Each row is where one point has got to under a steady rotation. How many ticks took it there?
The counts run from 0 to 612.
[155 148 142 161  92 136 120 189 162 129 140 145 115 111 114 145 101 132
 130 157 110  95 133 158 120 156 134 148 164 161 137 119 159 114 111 141
 167 111  73 170 153 144  96  99 144 110 122 154  79 144 160 128  90 144
 177 119]
66
[154 154 126 195 114 141 137 138 199 128 137 165 127 136 147 132  84 147
 142 138  90 132 126 135 131 160 122 139 158 136  95 136 132 143 115 122
 150 114  95 145 125 166 117 103 196 129 115  95  99 158 165 151 100 121
 182 138]
518
[125 113 145 167 132 105 156 127 139  90 137 142  71 111 115 178  96 120
 145 129  95  64 139 155 173 151 155 137 124 160 136 119 151 112 144 134
 136 134 119 150 144 144 135 101 162 115 123 106 114 126 109 142  93  94
 202 166]
314
[151 137 168 173  83 136 117 187 163 110 152 141 114 116 123 148  78 150
 125 155 114 108 139 163 129 166 119 148 169 147 125 126 166  87 119 129
 149 121  90 166 164 134 120  91 151 117 126 122  93 126 146 136  94 134
 179 109]
335
[148 104 145 136 123 139 154 147 143  84 100 129  87 124 108 149  73 121
 109 107  96  66 149 167 139 125 170 122 170 134 131 121 149  86 143 150
 127 146  89 128 141 168 131  93 140 136 155 123 124 136 147 130  69 125
 168 154]
86
[129 125 135 154 129  98 151 136 143 121 111 151 139  85 132 118  60 121
  91 131 103  95 125 151 158 163 171 120 135 134 108 130 157 139 134 183
 110 138 105 123 118 168 133  99 160 139 139 110 150 159 130 141  70 116
 186 176]
273
[147 113 144 148 124 127 148 165 148  68 130 159  84 116 125 184  59 144
 132 129  95  56 152 150 146 139 141 123 176 118 109 105 166  96 148 121
 125 137  96 141 109 151 127 100 148 131 127 123 125 147 119 140  82 150
 168 153]
206
[176 125 125 150 114 141 152 163 127 113  76 142 108 127 127 164  90 132
 120 111  87 115 150 154 116 126 140 125 179 137 119 111 144  98 120 123
 148 122  72 109 115 179 113  91 148 120 152 144 108 148 173 126  73 114
 181 145]
356
[119 147 134 170  93 115 141 158 164 144 149 143 123  71 143 146 100 149
 132 173 125  99 112 155 151 179 136 133 148 147 126 111 181 155 117 168
 138 114  92 169 120 126 107  99 151 120 101 150 118 157 111 134  80 138
 190 137]
563
[157 153 133 166  95 158 127 161 191 113 124 153 120 135 139 127  70 156
 127 132  90 107 143 170 125 149 132 134 189 121 106 129 141 111 120 127
 155 112  87 140 119 162 105 105 158 140 134 121 109 157 169 136  98 154
 162 120]
102
[131 118 132 148 137 106 144 144 126 114 102 156 123 104 133 149  74 124
 103 139 113 102 138 140 166 156 170 125 128 153 111 125 168 126 152 153
 110 136 101 116 123 160 145  97 168 132 132 107 147 144 124 151  65  82
 203 173]
542
[133 121 155 187 103 143 162  91 199 145 106 110 105 105 136 102  92 134
 124 124 103  93 114 172 160 155 159 114 132 142 121 132 158 121 117 166
 110 138 107 140 156 147 121  92 162 149 152  92 121 139 140 128  90 116
 179 146]
381
[146 146 116 154 127  94 124 184 134 108 140 180 129 102 118 162  79 107
 125 150 101  97 131 133 133 158 153 145 154 153 122 117 145 144 130 154
 165 111  89 143 106 174 109 107 160 101 113 141 103 162 149 139  68 125
 187 168]
169
[135 142 142 169 105  92 119 166 151 127 139 153 144  92 138 113  58 116
  98 156 115 124 122 156 151 178 163 137 132 154 125 142 171 132 125 177
 131 120 105 141 154 152 133  97 164 128 128 105 132 136 138 142  80 107
 197 150]
152
[123 140 122 167 108 108 160 124 110 106 111 136  54 106 131 181 103 126
 145 142  90  92 130 188 176 162 145 137 128 163 144 106 137 122 130 139
 157 110 111 132 127 147 125 105 143 114 131 151 128 135 116 121 105  88
 200 157]
311
[134 149 137 171  87 127 123 159 156 149 132 133  93 105 125 151 119 126
 144 165 113 110 129 174 141 164 137 145 142 178 145 116 164 124 111 132
 174 110  84 167 161 137 109 107 143 108 120 161  86 131 149 121  93 107
 197 111]
450
[151 155 140 183  90 134 160 103 183 148 100 118 101 106 135 111  94 109
 127 120  76 122 117 182 150 153 156 130 142 146 136 132 123 128 100 167
 162 129 107 122 146 166 108  96 168 125 151 119 113 140 164 117  97 109
 178 148]
383
[133 172 127 175  91 103 127 152 147 130 133 151 114 105 138 129  80 112
 132 157 100 133 117 181 163 179 152 155 127 166 133 141 132 130 114 156
 173 101 114 135 155 150 124 116 167 114 125 119 117 140 152 132 108  84
 194 148]
419
[152 131 140 185 130 136 128 136 215 119 152 161 134 142 133 120  77 147
 140 139 103 113 131 137 149 159 141 132 155 139 100 147 160 128 141 126
 132 119  93 158 143 158 125 107 191 140 114  77 109 146 159 165  95 125
 175 126]
519
[165 140 129 177 107 158 151 139 195 120 123 138  94 139 129 151 105 138
 153 122  72  93 131 155 124 137 124 132 176 133 112 112 125 117 111 112
 170 115  83 145 113 168  92 100 172 115 130 130  87 153 172 130 103 143
 162 130]
97
[141 110 169 164 107 127 159 137 161  96 128 118  85 103 110 138  84 113
 118 119  91  58 135 164 141 142 152 131 151 136 138 128 156  85 119 155
 135 151 109 147 173 151 120  82 143 124 157 115  94 120 141 125  87 131
 178 145]
81
[120 122 141 157 124 101 147 143 125 124 119 144 118  77 141 142  80 125
 102 148 122  97 126 153 167 171 164 122 124 151 118 127 169 132 133 176
 104 130 102 128 133 149 140  96 154 137 129 120 147 145 110 143  68  97
 205 170]
157
[148 149 141 176  81 140 121 174 157 128 135 137  99 120 128 158 101 141
 148 152 100 124 140 177 129 165 118 146 164 158 127 123 157  98 113 113
 174 114  82 165 162 139 112 105 151 115 125 146  83 128 164 128 100 121
 188 105]
334
[137 120 145 158  83 148 150 148 122 126  80 111  84 108 133 157  95 158
 123 139 118 114 140 192 150 157 145 125 156 156 132 113 168  84 125 130
 138 126  89 125 146 136 130 101 128 130 155 160 122 130 138 114  86  98
 200 122]
342
[137 126 111 158 152 110 139 117 186 116 132 162 104 132 105 139 111 104
 130 123  98  77 136 140 153 144 177 128 127 169 126 120 151 160 158 149
 144 139  96 151 133 169 118 121 171 126 112 101 120 157 147 145  66 103
 196 167]
283
[128 149 109 178 107 127 122 127 182 141 134 148  89 121 133 142 120 143
 154 158 111 123 130 171 167 167 153 142 121 181 132 123 152 142 141 120
 168 108  96 155 144 133 117 131 168 131 104 127 113 150 142 140  95  86
 207 127]
29
[138 145 160 174  86 120 128 177 155 129 156 141 113  96 126 146  96 127
 131 161 118 101 123 158 134 173 127 153 154 157 137 121 164 116 112 147
 159 114  93 175 163 132 110  91 149 105 123 139  83 128 144 130  91 131
 189 121]
451
[148 153  95 142 114 126 112 171 155 135 120 166 124 117 120 143 113 129
 133 155 125 120 140 156 141 157 161 143 151 186 124 112 162 151 146 141
 161 112  56 147 118 153 114 125 153 126 105 156 115 169 157 132  60 108
 198 133]
557
[129 126 117 164 127 104 157 122 139 136 108 139  93 103 114 162 126  99
 135 125  95  95 126 144 156 148 168 134 114 186 142 113 139 146 138 144
 150 126  97 146 138 161 122 101 158 110 119 130 109 146 136 126  74  78
 218 174]
163
[149 111 176 188 100 129 151 131 167 104 118 124 110 119 131 129  71 131
 115 116  97 100 135 155 143 144 145 128 146 133 116 148 156  77 119 135
 127 134 109 127 166 156 145  88 167 123 159  83 110 111 149 140  96 104
 183 142]
233
[150 127 127 160  95 170 137 128 208 128 109 121  84 141 110 125 117 147
 146 128  97  90 144 189 132 141 149 127 168 150 130 117 150 100 135 124
 160 125  78 150 154 146 106 118 150 129 143 136  94 139 172 121  96 133
 173 102]
485
